In the rows, zero is written as 128.
The rows of R fall into a few groups, and each row is roughly a mix of its group's hidden directions; some rows fit no group.
R (202 x 14):
[[ 99 118 152 130 192  77 146 101 102 126 116  92 107 120]
 [142 126  93 138 172 127 182  96 144 156 147 121 172 160]
 [124 154 133 183 110 113 192 102  94 148 102 141 143 143]
 [127 135 131 132  55 148 121  93  88 125  94 117  86 119]
 [167 120  94 140  89 119 145 131 169 127  69 135  91 148]
 [167 146 123  96 157 120 102 128 129 111 179  78 167 148]
 [106 134 124  78 146 198 163 102 128 111  96 134 128 109]
 [130  84 163 110  79 138 135 110  95  94 134  87 101 101]
 [125 134 150 100 157 124 112 162 139 121 191  65 127 139]
 [113 185 118 177 157 119 105 129 116  79 150 132  91 129]
 [100 155 181 152 158 107 118 100  97 142 177 150 118 150]
 [116 107 124 122  83 128  90 148 116 143 162  61 148  96]
 [195 110 128 131  94 147 147 150  87 159 147 161 123 104]
 [161 116 112 180 127 170 142 101 161 174 138 151  95 120]
 [140 106 121 123 136 148 109 172 119  60  98 126 176 151]
 [132 199 153 136 109 109 122 195 154 124 131 141 124 123]
 [108 135 124 145 162 129 155  83 101 143 137 115  52 116]
 [144 153  99 173  81 122 164 136 117 164 103 135 175 116]
 [147 137 106 135 141 167 105 187 117  79 171 151 141 123]
 [165 138 133 153  96 138  66 170 112 115 137 157 155  99]
 [135 131 135 180 153  92 172  62 129 116 111 135 143 128]
 [146 100 112 146 105 111  93 160 128 131 168 105 165 188]
 [141 114 112 184 118 157 110 147 145 168 149 146  96 180]
 [148  92 123 168 105 121 151 128 124  71  81  94 111 106]
 [129 144  96 119 122 180 160  91 122 100  68 157 140 119]
 [113 104 204 122 121 100 133 171 162 117  98 119 121 115]
 [147 157  77 131 188 151 129 151 169 145 118  98 147 128]
 [121 112  89  95 176 126 193 157 150 154 129 139 125 114]
 [171 144 109 131  84 154 124 123 148 125  63 116  84 120]
 [112 119 112 108 157  91 194 138 136 143 170 141  89 149]
 [187 113 150  93 144 148 154 152 129 171 173 102 130 135]
 [150 128 107 144 118 145  99  99 122 181 143 105 155 194]
 [ 62 115 187 140 136 132 130 108  88 136 164 130 146 134]
 [104  95  73 147  99 120 176 148 159 115 100 118 125  94]
 [134 113  92 192 151 103 140 144 124 128 176 154 165 145]
 [119 169 144  84 148 177 147 115  91 134 127 167 154 159]
 [133 123 159 108 166  86 141 154 139 105  93 124 192 146]
 [138 145 136 158  66 136 157 109 152 143 116 147 135 191]
 [185 128  69 166 125 136 134 131 134 113 122 129 185 120]
 [ 92 139 140 105 181 118 153 100 147 101 173 135  91 158]
 [136 146  79 151 152 147 131 150 116 137 179 108 137 190]
 [ 95 108 179  91 110 119 101 169 157 137 115 101  95 152]
 [146 100  85 184 127 121 119 164 120 140 172 151 165 144]
 [118 140 141 137 184 132 158 114 128  79 182 160 123 154]
 [ 96 142 123 106 188 137 116 145 186 100 117 133 146 166]
 [110 143 141 154 129 130 127 203  65 125 144 146 142 127]
 [ 94  74 119 106 147 126  90 141 129 147 188 115 124 160]
 [126 163 168 133 191 147 148 118  92 134 171 127 137 159]
 [108 155 112 147  96 163  90 108 113 146 165 112  72 102]
 [198 137  99 142 127 142 117 175 127 109 164 122 154 158]
 [119 181 135 174 132 109 118 115  91  72 129 139 102 101]
 [112 187  88 134 173 159 145 113 131 164 109 156 149 130]
 [171 157  92 128 166 127 176 144 154 116 157 102 165 142]
 [129 168 128 123  83 149 155 141 119 176  76 109 164 115]
 [157 113 128 179 130 132 131 128  96 125 177 139 182 168]
 [132 129 164  98 101 155 148  94  78 143 153 162 138 173]
 [130  76 128 181  81  73 110 124 127 149 134 138 128 117]
 [173  70 107 144 146 145 137 126 128  98  99 106 181 128]
 [144 114 134 130 124 116 181 210 139 125 117 120 121 165]
 [108 125 158  53  92 152 145 100  98 123 138 108 141 111]
 [124 160 100 119 126 138 119  54  85 128 139 111  92 102]
 [137 183 117 131  80 170 140 150 142 174 123 138 122 165]
 [158 132 111 110 135  89 111  65 107 122 112 124 188 125]
 [129 111  68 157 103 111 145 191 122 149 154 148 117 144]
 [157 145 139 154 131 125  88  50 124 121 121  94 143 155]
 [125  77 123  93 136  88 173 137 146 163 119 126 174 107]
 [ 63 146 170  95 129 124 139 133 134 155 152 115  84 100]
 [157 121 121 186 130 132 101 161 122 153 160 159 178 150]
 [142 131 154 117 119 137 166 127 106  99  92 169 123  58]
 [151 130 141  77 118 168 114 174  98 156 156 122  84 119]
 [118 149 166 100  74 147 142 162  92 175 114 145 150 127]
 [155 121 131 109 144  68 132 113 171 106 157  77 156 127]
 [103 116 147 153  91 133 117 136 171 178 103 153 168 164]
 [143 133 138 156 175 190 114  90 155 140 105 143 153 155]
 [125 112 135 131 128 115 185 126 137 141 159  55 167 127]
 [ 88 108 126 111 120 131 113 161  83 123 146  68 110 171]
 [199 157  91 154 112 128 145  82 137 153 123 145 137 117]
 [ 95  90 139 110 141 119 125 108 101 141  76  67  98 125]
 [ 66 177  96 153 143 119 122 110 117 133 168  92 137 134]
 [149 115  97 135 117 135 158 143 158 191 105 114 183 142]
 [161  77 121  95 101 136  78 137 148 145  92 103 140  98]
 [117  66 108 169 123 180 147 113 116 145 110 164 126 109]
 [105  86 122 110 100 157 103 101 169 109 165 146  95  92]
 [ 77 146 136 171 168  73 108 103 112 144 140 101 124 134]
 [156 119 110 107 122  76 184 130 116 152 118 146 134 183]
 [ 76 116 117 167 139 119  94 107 120 129 160 104 182  97]
 [107 117  91 144 188 141  88 148  93 156 140 139  88 134]
 [ 88 152 170 127 128 169 117 138 131 165 110 137  90 180]
 [150 112 104 114 103 161  99 123 131 147 123  94 133 206]
 [132 168 160  88  97 158  95  90 133  92 112 123 105  97]
 [145 149 130  74 108 141  91 175 157 131 125 102  91 161]
 [113  79 166 149 103 142 130 112  87 126 121 113  68 101]
 [102  89 131 121 139 138 164  95 164  94 119  80 135  82]
 [161  72  80 133 115 140 107  94 104  88 118 135 160 122]
 [161  78 108 138 152 133 121 181 145 159 130 128 183 136]
 [128 162 101 118 113 175  87 149  85 127 127 142 114 183]
 [106 147  95  84 131 154 117 207 133 131 133 103 113 117]
 [ 57 138 147 161 138 129 124 153 154 167 157 120 147 161]
 [ 99 114 203 111 106 119 132 125 143 142 100 133  81 157]
 [154 144 133 104 141 109 121 165 146 162 135 199 158 158]
 [142  83 104 154 155 119 181  98 142 139 139 131 184 144]
 [112 137  76 157 160 132 199 119 127 151 139 159 117 129]
 [184 156 122 126 129 170 109  87 131 122 108  99 170 159]
 [155 100 118 168  79 174 119 148  78 144 116 133 131 154]
 [163  89 166 113  93  78 137 141 133 116 171 102 147 110]
 [ 83 161 141 120  90 123 130 146 172 135 115 150 148  68]
 [106 156 152 136 199 132 125 115 112 126 103 109 127 187]
 [ 77 129 147 109 170 106 124 165 139 136 163 100  78 139]
 [ 80 172 164 115 131 108  77 150 144 121 136 171 132 146]
 [127  85  92  72 109 129 133 185 144 125 110 120 103 105]
 [ 96 194 149 114  85 140 115 124 133 130 144 169 133  88]
 [148 127 150 175 177 117 135 129 160 101 104 133 129  66]
 [127 120 133  77 118 130 182 110 145 145  65  99 122 110]
 [ 90 102 115 129 130 131 100 101  89 157 154 114  99 191]
 [127 124  73 186 142 128 156 129 131 157 146 114 177 153]
 [131 119  61 159  87 138  96 120 108  96 135 101 125  94]
 [169 131 123 132 165  82 170 111 131 133  93 154 153 172]
 [103 110 146 136 135 176 117 106 129 157 206 132 108 139]
 [ 80 151 151  80 136 111 141  85 140 106 132 105 177 139]
 [103 150 145  95 153 143 171  77 133  93 125 100 170 116]
 [102 142  71  90 121 173 134 107 158 113  85 133 156 124]
 [125 116 110  99  61 113 126 112 140 173 163 174 122 129]
 [141  90  77 161  99 133 116 178 102 153 103 102 143 119]
 [166 101 145 170 160 133 141 127  68  83 111 132 120 106]
 [ 90 123 164 172 133 116 102  88 109 171 141 166 145 151]
 [134 164 108 109 122 143 152 128 103 152 125 133 109 213]
 [179  98  90 122  94 111 159 116 124 101 121 136 141  71]
 [110 133 163 136  78 158 132  81 144 153 105 133 174 160]
 [186 100 130 161 100 148 126  74 135 116 123 153 169 125]
 [172 112  96 131 125 119 118  56 112 143 124 104 169 107]
 [171  85  82 145 109 150 127 155 148 161 124 125 178 136]
 [193 167 100 151 111 126 106 166  93 139 154 126 121 149]
 [167 109 129  95  83 146  91 176 110 106 123 143  93 152]
 [108 151 127 116 107 143  78 172  99 111 137  88 147 178]
 [109 150 135  81 133 119  72 177 143 127 137 123 106 175]
 [161  89 146 123  83 134 136 141  96 150 136 121  79  78]
 [133 182 179 132 130 112  76  96 141 100 137 154 122 104]
 [121 123 162 141  80 109  97  77 123 135  91 171 113 102]
 [136  92 110 171 151 167 116 115 106  95 125  80 106  88]
 [126 148 194 125 148 123 152 102  80 112 162  89 115 124]
 [ 99 104 142 106 140 115 146 198 105  85 114  97 127 154]
 [151 158 151 180 151 138 158 153 168 159 127 114  95  95]
 [128 131 121 124 146 138  54 137 103 143 139 150 173  81]
 [120 122  52 103 106 113 101 143 144 129 168  92 110 147]
 [110 143 169 136 147 150 161 128 167 164 136 110  95  71]
 [180 152 102 141 132  86 111  72 119 144 119 129 173 140]
 [143 110 157 120 105 142 169 167 117 145 109 197 159 123]
 [129 137 129 149 171 208 122 104 129 132 109 111 128 170]
 [ 97 115 159 136 107 140 142 157 171 184 161 136  92 103]
 [139 114 128 102 118 108 183 201 125  95 107 128 134 152]
 [ 96 110 137 115  68 132 127  80  97 114  77 146 113 119]
 [101 112  97 116 163 189 138 125 169  86  94 119 126 129]
 [146 122 168  57 148 120 157  98 128 154 116 150  96 147]
 [134  97 130 149 171 170 160 120 159  69  96 141 132 131]
 [ 98 147  99 141 144  85 137  95 181 116 115  87 159 106]
 [130 159 140 124 143  71 128 159 134  80 105 186 137 130]
 [148 160 195 141 167 110 147 127  95 128 119 157  89 133]
 [121 144 119 144 113 158  84 189 152 139  85 127  86 143]
 [ 64 154 168  93 171 125 108 128 128 131 146 100 112 153]
 [145  90 116 154 186 151 102 136 129  84 169 134 123 158]
 [113 143 170 111 149 139 116 161 146  99 108  85 178  87]
 [185 122 127 118  82 118 106 169 105 146 126 181 117 143]
 [109 126 116 121 190 126 150 133 190 132 148 121 179 126]
 [130 184 169  83 124 150 109 100 130 103 129  86  97 131]
 [153 100  95 163 106 147 168 171 118 125 138 114  69 131]
 [ 99 110 189 154 108 158 119 136  81 129 119 139 101 170]
 [191 118  81 141 117 140 141  67 121 150 120 124 154 128]
 [140 166 139  65 149 157 117 170 121 158 132 165 110 147]
 [147 153 130 106 109  92  94 127 163 110 119 139 153  56]
 [124  76 163  95  99 156 168  99 117 109 103 147 126  92]
 [163 114  86 172 117 174 147 121 116 112  82 161 112 114]
 [128 175 126 173 150  96  98 138 129  81 140 148  81 117]
 [ 93 128 162 117 130  84 163 149 117 196 103 126 126 146]
 [119  95 117  73 147 113 147 116 184 175 118 100 142 134]
 [130 103 132 154  80 146 148 157  91 132 121 195 154 126]
 [113 167 137  71 124 141 145 101 129 117  70 172 133 131]
 [175 152 126 144  83 136 115  71 129 121 122 135 181 143]
 [113 146 160 112 125  82 130 123 111 198 170 145 149 119]
 [141 148 100 133 134 123  67  82 122 140 164 114 181 129]
 [163 139 126 149  90 139  88 186  97 106 116 151 135  92]
 [123 165 166 131 134 110 146 144 185 157 127 190 120 120]
 [ 91 120 150 135 143  62  88 149 168 131 147 100 118 146]
 [136 170 132 126 153 140 193 163 130 113 142 160 151  87]
 [ 84 169 142 127 136  91 131  89 109 173 155 129 172 137]
 [164  92  90 154 144 108 160 147 149 136 124 138 193 110]
 [ 96  82 128 107 137 140 179  91 115 135 119  94  93 165]
 [ 77 114  97  98 155 140  98 156 192 144 118 131 129 139]
 [ 92 125 136  59 134 142 147 166 156 163 118 135  89 133]
 [147 116 107 155  88 141  66 171 130 111 140 125 166 156]
 [100 129 134 104 107 109 177 126 121 165 155 123  63 100]
 [154 182 133 162 116 137 169 166 132 161  90 152 127 152]
 [ 88 178 146  92 126 115 153 168 101 121 132 113  85 157]
 [101 105 132 134 169 165 153 127 146 157  91 166  88  92]
 [159 102  80 153 111 150  99 195 129 152 116 114 142 133]
 [ 87 128 149  85 118 128 187 143  96 133 170 158 139 139]
 [128 134 125 109  99 149 154  79 103  84 124 124 192 146]
 [130 129  78 121  99 135 147 169 151 190 102  99 149 131]
 [191 128 160 147 112 163 133 172 135 148 154 144  88 126]
 [137 145 105 171 121 117  96 151 111  75 177 166 111 116]
 [113 145 115 156 212 132 160 141 138 127 135 109 145  93]
 [124 137 121 128 117 113  82 159 108 149 194  97 148 170]
 [165 137  68 159 111 133 106  72 138 147 116 134 149 156]]
Here is one row of each group, with its name. Which group are the others in?
[ 90 145  98  86 103 101 128  95 173 116  90 111 156 110]
W
[115 118 160  88 140 159 121 136 115 144 114 107  69 184]
K
[ 90 130 144  97 136 105  96  82 128  91 142 111  70 111]
S
[102 130 164 143 155 152  83 123 144 123 131  76 150  75]
N

[142 148 104 148 124 169 184  69 140 114 140 133 160 148]
S
[115 138 132  99 164 105  97  91  95  76 101 130 171 137]
N
[122 157  74 159 133 154 136  79 139 130 120  89  98 164]
K
[120 201 148 126 125 162 170 156 113 115 130 155 101 151]
S
[138  99 144  45 117  83 134 132 149 138 145 126 104 136]
K
[142 101 175 126 176 135 188 116 151 113 122 139 127  87]
W
[133 141 104 178 106 128  77 100 133 146 160 168  87 121]
N
[131 196 115  91  89  91 120 127 107 135 138 159 129 163]
N
[132 100 140  72 119 174  70 149 137 139 149 113 157 123]
S
[109 159 125 129 119 144  50 148 105 103 127  94 116  94]
S
[125 102 156  87 150 135 150 136 153 130 144 179 188 149]
W
[123 181 129 146 154 150 112 157 111  76 176 152 147 116]
S
[131 103 102 103  91  99  78  89 112 114 138 156 176 121]
N
[124 128  93  83  71 143 146 142 135 148 127 118 176  86]
S
